500 stands for zero in the data rows.
Some points:
[484 645 560 382 589 360 463 396 468 614 358 521 586 655 559 352 432 521 529
 535 577 674 504 482 356 600 589 531 497 553 542 338 346 413 550 418 597 464
 680 422 324 563 629 615 663 505 636 398 539 402 516 438 405 334 442 598 608
 567 645 417 474 523 316 505]
[424 505 713 659 653 576 629 462 615 637 456 384 318 456 285 532 556 329 613
 493 570 585 308 535 295 540 316 555 334 518 499 626 524 384 398 550 372 626
 324 561 632 546 621 290 524 337 524 399 587 317 524 593 484 597 720 510 422
 622 487 585 437 386 588 565]
[653 308 418 403 342 486 513 661 461 353 309 594 526 610 527 566 671 678 407
 421 622 286 547 429 618 648 543 564 513 467 365 680 421 553 675 436 488 436
 676 345 539 673 384 639 382 590 479 563 633 493 420 703 539 409 456 372 323
 435 553 406 445 558 358 440]
[456 474 439 646 412 684 326 674 360 520 710 662 391 504 417 618 429 496 717
 486 466 515 441 364 504 351 669 594 666 358 570 363 686 651 479 606 341 465
 490 585 556 365 493 332 383 407 355 794 495 504 338 431 583 577 514 315 398
 329 438 491 502 488 586 206]
[626 672 713 140 444 408 609 564 448 461 365 458 547 507 532 479 293 547 309
 512 601 680 588 614 432 821 616 431 488 310 628 481 523 426 386 271 491 405
 561 463 393 441 612 586 592 645 693 505 409 817 491 437 312 543 426 627 543
 577 588 426 485 262 467 430]
[615 418 419 491 330 384 496 631 273 376 457 629 592 583 558 657 796 599 599
 288 623 334 532 301 498 419 597 498 518 412 495 643 421 680 596 577 496 368
 380 352 403 588 461 548 402 564 432 537 576 511 388 585 589 558 360 361 378
 399 675 640 671 360 429 431]
[581 203 466 515 320 558 616 625 512 454 469 690 677 580 570 465 645 374 471
 442 661 391 624 395 704 492 529 725 674 624 377 647 501 663 628 476 440 224
 452 494 403 508 338 504 416 512 502 383 390 488 464 615 375 409 522 574 279
 482 258 428 545 776 485 527]
[517 309 546 503 537 484 622 602 846 462 528 323 322 527 350 668 520 229 656
 612 701 567 293 538 262 417 288 575 369 535 559 710 496 599 472 568 303 602
 482 657 708 488 539 362 514 631 356 485 465 312 398 477 441 657 650 802 550
 422 308 474 329 416 612 552]
[593 202 433 349 421 582 612 596 472 492 477 664 719 517 565 521 716 473 490
 399 641 355 602 470 685 505 543 630 682 600 382 616 426 668 654 560 489 290
 558 471 456 482 282 473 448 488 384 443 345 511 504 624 432 383 481 476 285
 437 351 379 524 663 528 518]
[590 615 677 161 477 334 678 630 538 491 424 464 522 413 477 510 323 484 333
 563 589 679 447 600 476 739 581 427 458 316 573 487 611 470 438 327 471 513
 622 383 415 480 567 553 649 711 711 439 369 831 503 481 319 482 423 658 590
 521 638 448 470 298 452 426]
[473 518 621 328 309 518 597 538 356 506 576 430 557 502 598 516 507 660 395
 631 549 749 525 612 533 495 545 429 449 469 669 475 815 501 542 246 387 584
 630 289 400 505 399 728 544 526 569 590 239 681 409 426 488 452 450 450 606
 366 621 420 613 346 527 333]
[493 554 562 472 505 272 488 397 446 629 275 502 580 661 623 381 484 528 413
 488 625 653 488 456 345 529 647 547 535 512 552 412 376 289 705 427 591 460
 652 356 284 513 541 600 705 705 702 436 519 472 481 557 553 252 412 521 596
 598 636 420 538 599 324 535]
[321 555 628 627 743 442 416 433 494 551 536 368 427 556 431 431 531 585 544
 401 309 507 576 661 347 403 319 310 437 608 321 625 511 463 535 470 468 668
 314 572 610 688 627 328 599 361 556 416 518 446 419 404 442 437 505 378 693
 601 561 398 594 567 582 547]
[357 770 581 480 713 611 640 394 674 567 429 400 479 580 473 300 352 657 472
 293 482 535 283 540 392 496 364 566 495 544 417 341 494 410 555 495 649 597
 426 629 552 403 651 406 623 335 577 391 590 403 914 404 308 479 695 630 502
 624 464 565 308 426 567 554]
[539 509 419 695 544 467 381 327 441 289 603 543 723 263 561 430 476 501 519
 479 294 417 602 311 642 521 646 534 463 517 347 484 452 450 166 671 521 643
 479 553 474 568 344 521 473 549 390 356 652 519 670 505 630 620 454 537 560
 568 256 880 390 533 446 398]
[509 481 457 495 364 640 450 473 332 577 614 561 603 553 550 415 625 651 608
 529 565 601 412 582 489 410 590 318 543 378 691 428 808 625 557 394 484 461
 516 255 498 441 418 603 470 264 515 691 189 616 365 487 684 469 436 539 570
 323 640 340 691 478 587 376]
[725 502 449 381 452 365 595 636 529 357 314 479 494 565 520 545 480 509 344
 697 542 414 545 389 452 826 545 565 456 369 316 640 416 316 517 475 451 532
 658 496 240 636 443 623 461 673 612 495 565 685 598 662 492 464 401 430 487
 549 674 357 486 458 254 543]
[476 466 370 642 302 668 296 656 405 407 599 745 305 471 562 594 446 617 645
 377 446 550 533 385 591 383 598 653 748 206 582 378 670 632 409 587 281 401
 434 510 410 456 483 380 457 264 431 544 422 601 502 450 498 708 659 503 401
 377 409 528 536 494 676 406]
[536 478 752 202 360 310 439 575 517 614 603 514 549 518 562 390 421 579 397
 488 527 675 646 709 505 538 592 419 397 404 562 536 546 561 604 220 309 570
 557 305 521 502 485 662 592 712 522 540 309 680 387 429 508 419 409 819 702
 412 594 430 506 329 470 383]
[280 339 399 506 583 660 605 357 571 590 711 426 347 481 362 329 396 558 540
 426 573 500 383 378 444 436 322 560 465 308 542 585 503 531 654 442 586 692
 345 657 694 398 482 347 541 511 414 568 612 372 678 608 260 572 696 375 417
 565 383 571 363 533 460 798]
[680 435 367 494 396 260 555 556 467 277 318 562 503 513 568 583 734 570 353
 487 665 387 565 331 583 609 527 486 388 410 378 720 470 452 580 515 487 465
 685 482 376 703 468 564 520 720 539 500 597 627 525 739 473 516 364 449 478
 491 565 492 536 394 343 531]
[375 512 637 627 721 436 431 391 484 607 551 428 444 519 462 373 440 723 521
 339 345 452 572 589 479 393 300 354 391 572 424 497 483 460 569 470 610 639
 345 535 551 709 677 460 574 315 606 416 563 403 485 321 384 333 499 334 602
 636 586 516 571 495 440 563]
[585 528 388 468 463 423 457 576 574 454 586 443 527 268 648 597 488 356 580
 627 280 367 512 738 592 445 535 247 398 654 615 349 567 558 320 577 603 613
 537 813 662 317 422 438 374 500 358 438 279 470 489 218 659 652 468 752 511
 532 554 310 611 487 709 559]
[449 335 395 436 411 557 421 673 532 535 621 714 646 419 493 681 641 423 504
 392 555 466 479 563 779 467 582 486 682 750 446 445 534 675 559 547 586 268
 416 426 572 311 315 545 296 432 403 517 378 485 407 525 388 550 494 364 330
 346 450 510 420 547 491 517]
[327 537 336 624 425 612 584 463 359 592 633 513 335 410 219 681 463 338 541
 846 348 489 485 640 429 376 493 537 587 438 786 596 593 330 439 615 502 498
 599 605 559 450 558 433 455 665 398 807 562 287 423 563 554 519 524 495 539
 258 371 426 345 644 544 598]
[461 436 566 660 635 563 596 501 659 536 531 340 256 502 379 423 522 345 558
 538 529 567 315 506 305 502 261 629 361 499 563 583 563 460 464 629 426 589
 349 544 641 421 450 353 466 500 422 404 692 461 425 529 505 633 661 712 450
 580 369 520 370 500 592 709]
[512 392 377 421 403 606 432 614 609 475 635 713 680 410 535 738 599 488 593
 427 516 463 472 639 730 352 603 369 647 693 530 469 476 622 520 571 647 304
 380 458 606 296 302 596 344 447 360 488 347 487 456 485 373 440 462 397 290
 395 513 502 605 522 624 465]
[346 570 310 590 424 612 631 441 382 572 648 370 299 452 351 637 483 434 444
 686 420 432 511 594 405 395 373 554 502 369 782 601 631 337 516 632 442 569
 530 664 554 348 572 419 473 617 330 763 556 393 470 590 531 510 565 356 641
 287 216 478 354 670 599 845]
[473 492 342 674 594 418 421 316 453 259 537 512 582 362 503 456 467 442 516
 509 335 427 693 340 614 492 684 517 377 417 371 502 553 493 297 620 541 640
 440 530 431 554 357 485 478 537 330 288 636 556 672 629 644 646 524 656 550
 577 242 915 286 651 509 505]
[560 659 574 470 599 389 596 432 451 603 230 481 524 658 488 344 335 428 430
 493 601 711 460 454 354 598 573 499 567 570 565 421 334 328 524 394 635 416
 578 400 301 493 652 644 698 519 716 430 561 453 583 512 452 395 469 476 611
 587 634 460 437 509 409 398]
[379 484 658 547 641 562 453 304 598 686 405 361 364 472 296 397 512 409 461
 432 631 599 369 446 398 619 432 692 397 587 457 387 594 415 284 492 401 526
 342 462 571 500 679 313 624 403 563 364 530 334 561 502 568 542 708 554 521
 638 657 599 535 470 575 420]
[471 534 519 577 471 567 343 599 150 468 539 718 565 507 488 651 536 566 674
 315 530 363 439 341 584 289 656 580 596 455 561 405 589 678 420 700 471 427
 278 355 534 436 445 406 410 589 371 687 551 462 325 564 644 471 451 370 347
 441 628 674 614 452 512 238]
[753 477 351 499 389 419 581 638 450 355 375 518 624 541 565 608 599 625 327
 620 603 375 596 356 537 699 482 475 434 391 279 729 418 402 651 465 408 450
 629 458 449 653 466 664 364 602 542 485 605 614 510 659 530 417 426 437 411
 478 604 253 454 461 274 527]
[437 419 380 619 306 654 252 660 456 560 689 570 400 569 374 635 465 497 697
 537 480 553 561 404 541 396 579 561 634 321 558 344 645 634 360 556 285 477
 587 531 522 480 500 345 448 391 452 810 474 514 253 481 595 670 430 485 431
 162 543 460 536 462 585 355]
[449 630 634 588 609 616 635 322 682 623 459 300 436 620 457 310 429 598 472
 307 519 605 241 511 436 537 300 614 472 546 403 397 491 469 652 559 671 536
 468 613 635 440 600 360 550 342 537 390 712 451 746 473 384 520 620 615 451
 659 454 625 329 439 533 622]
[450 509 600 684 728 453 255 268 622 472 461 449 457 481 525 333 448 733 465
 433 333 383 556 445 488 504 374 536 424 506 347 526 367 606 551 455 538 630
 469 600 520 630 615 594 508 334 672 412 599 490 460 279 517 389 482 355 645
 612 466 655 603 537 428 700]
[506 603 315 483 492 458 639 546 659 377 541 523 450 317 659 661 417 177 474
 738 374 337 598 698 691 422 436 124 543 757 540 291 276 624 497 471 683 408
 477 660 600 366 353 568 451 466 415 548 354 462 554 347 599 711 364 476 393
 568 449 476 718 561 609 427]
[469 568 604 623 604 368 443 429 537 596 617 340 388 536 384 511 571 529 547
 483 272 481 584 654 444 330 374 300 308 622 509 667 558 409 529 524 420 707
 414 540 664 694 626 270 441 445 435 390 510 494 380 355 542 544 565 467 678
 535 416 365 562 666 641 661]
[540 713 633 429 571 460 542 410 472 635 379 396 592 615 552 319 292 400 423
 515 497 640 431 502 302 600 580 489 574 610 510 415 316 318 524 398 661 418
 545 434 358 434 649 679 702 570 709 435 562 540 623 562 414 286 505 456 550
 517 681 473 409 459 391 480]
[628 529 340 413 503 644 476 562 500 409 605 559 521 310 756 606 526 431 449
 706 395 283 527 711 729 439 410 330 544 640 452 289 409 665 449 536 710 325
 459 562 603 301 275 495 348 457 395 585 315 518 561 411 560 627 452 411 426
 663 497 369 718 584 642 435]
[471 455 506 676 587 541 255 305 576 281 485 444 570 312 695 391 546 423 483
 578 290 406 617 404 627 449 543 563 406 496 371 464 268 462 257 656 515 637
 534 537 462 711 559 640 394 403 529 386 648 528 577 393 739 595 420 462 708
 645 278 656 605 550 527 463]
[432 659 543 320 628 571 533 369 569 684 338 390 576 707 520 368 391 490 487
 429 521 546 536 387 386 517 465 627 580 691 562 409 319 318 517 400 541 456
 704 436 317 512 662 629 638 459 559 485 546 312 545 544 601 214 437 445 528
 622 650 664 475 445 310 510]
Along one direction, these points spread out more than along any other. Take the direction at right angles to it along which they spread out most. Go by this last direction. Where along it does each point below lie, from 0 to 99? The average is 50, and the first point in the table lies past the average. One standard deviation of the points above along it is 16.
[493 554 562 472 505 272 488 397 446 629 275 502 580 661 623 381 484 528 413
 488 625 653 488 456 345 529 647 547 535 512 552 412 376 289 705 427 591 460
 652 356 284 513 541 600 705 705 702 436 519 472 481 557 553 252 412 521 596
 598 636 420 538 599 324 535] 70
[725 502 449 381 452 365 595 636 529 357 314 479 494 565 520 545 480 509 344
 697 542 414 545 389 452 826 545 565 456 369 316 640 416 316 517 475 451 532
 658 496 240 636 443 623 461 673 612 495 565 685 598 662 492 464 401 430 487
 549 674 357 486 458 254 543] 74
[539 509 419 695 544 467 381 327 441 289 603 543 723 263 561 430 476 501 519
 479 294 417 602 311 642 521 646 534 463 517 347 484 452 450 166 671 521 643
 479 553 474 568 344 521 473 549 390 356 652 519 670 505 630 620 454 537 560
 568 256 880 390 533 446 398] 42
[471 534 519 577 471 567 343 599 150 468 539 718 565 507 488 651 536 566 674
 315 530 363 439 341 584 289 656 580 596 455 561 405 589 678 420 700 471 427
 278 355 534 436 445 406 410 589 371 687 551 462 325 564 644 471 451 370 347
 441 628 674 614 452 512 238] 52
[471 455 506 676 587 541 255 305 576 281 485 444 570 312 695 391 546 423 483
 578 290 406 617 404 627 449 543 563 406 496 371 464 268 462 257 656 515 637
 534 537 462 711 559 640 394 403 529 386 648 528 577 393 739 595 420 462 708
 645 278 656 605 550 527 463] 41
[590 615 677 161 477 334 678 630 538 491 424 464 522 413 477 510 323 484 333
 563 589 679 447 600 476 739 581 427 458 316 573 487 611 470 438 327 471 513
 622 383 415 480 567 553 649 711 711 439 369 831 503 481 319 482 423 658 590
 521 638 448 470 298 452 426] 71
[509 481 457 495 364 640 450 473 332 577 614 561 603 553 550 415 625 651 608
 529 565 601 412 582 489 410 590 318 543 378 691 428 808 625 557 394 484 461
 516 255 498 441 418 603 470 264 515 691 189 616 365 487 684 469 436 539 570
 323 640 340 691 478 587 376] 60
[626 672 713 140 444 408 609 564 448 461 365 458 547 507 532 479 293 547 309
 512 601 680 588 614 432 821 616 431 488 310 628 481 523 426 386 271 491 405
 561 463 393 441 612 586 592 645 693 505 409 817 491 437 312 543 426 627 543
 577 588 426 485 262 467 430] 73
[512 392 377 421 403 606 432 614 609 475 635 713 680 410 535 738 599 488 593
 427 516 463 472 639 730 352 603 369 647 693 530 469 476 622 520 571 647 304
 380 458 606 296 302 596 344 447 360 488 347 487 456 485 373 440 462 397 290
 395 513 502 605 522 624 465] 54
[680 435 367 494 396 260 555 556 467 277 318 562 503 513 568 583 734 570 353
 487 665 387 565 331 583 609 527 486 388 410 378 720 470 452 580 515 487 465
 685 482 376 703 468 564 520 720 539 500 597 627 525 739 473 516 364 449 478
 491 565 492 536 394 343 531] 72
[473 492 342 674 594 418 421 316 453 259 537 512 582 362 503 456 467 442 516
 509 335 427 693 340 614 492 684 517 377 417 371 502 553 493 297 620 541 640
 440 530 431 554 357 485 478 537 330 288 636 556 672 629 644 646 524 656 550
 577 242 915 286 651 509 505] 39
[653 308 418 403 342 486 513 661 461 353 309 594 526 610 527 566 671 678 407
 421 622 286 547 429 618 648 543 564 513 467 365 680 421 553 675 436 488 436
 676 345 539 673 384 639 382 590 479 563 633 493 420 703 539 409 456 372 323
 435 553 406 445 558 358 440] 72
[628 529 340 413 503 644 476 562 500 409 605 559 521 310 756 606 526 431 449
 706 395 283 527 711 729 439 410 330 544 640 452 289 409 665 449 536 710 325
 459 562 603 301 275 495 348 457 395 585 315 518 561 411 560 627 452 411 426
 663 497 369 718 584 642 435] 50
[375 512 637 627 721 436 431 391 484 607 551 428 444 519 462 373 440 723 521
 339 345 452 572 589 479 393 300 354 391 572 424 497 483 460 569 470 610 639
 345 535 551 709 677 460 574 315 606 416 563 403 485 321 384 333 499 334 602
 636 586 516 571 495 440 563] 38
[357 770 581 480 713 611 640 394 674 567 429 400 479 580 473 300 352 657 472
 293 482 535 283 540 392 496 364 566 495 544 417 341 494 410 555 495 649 597
 426 629 552 403 651 406 623 335 577 391 590 403 914 404 308 479 695 630 502
 624 464 565 308 426 567 554] 32
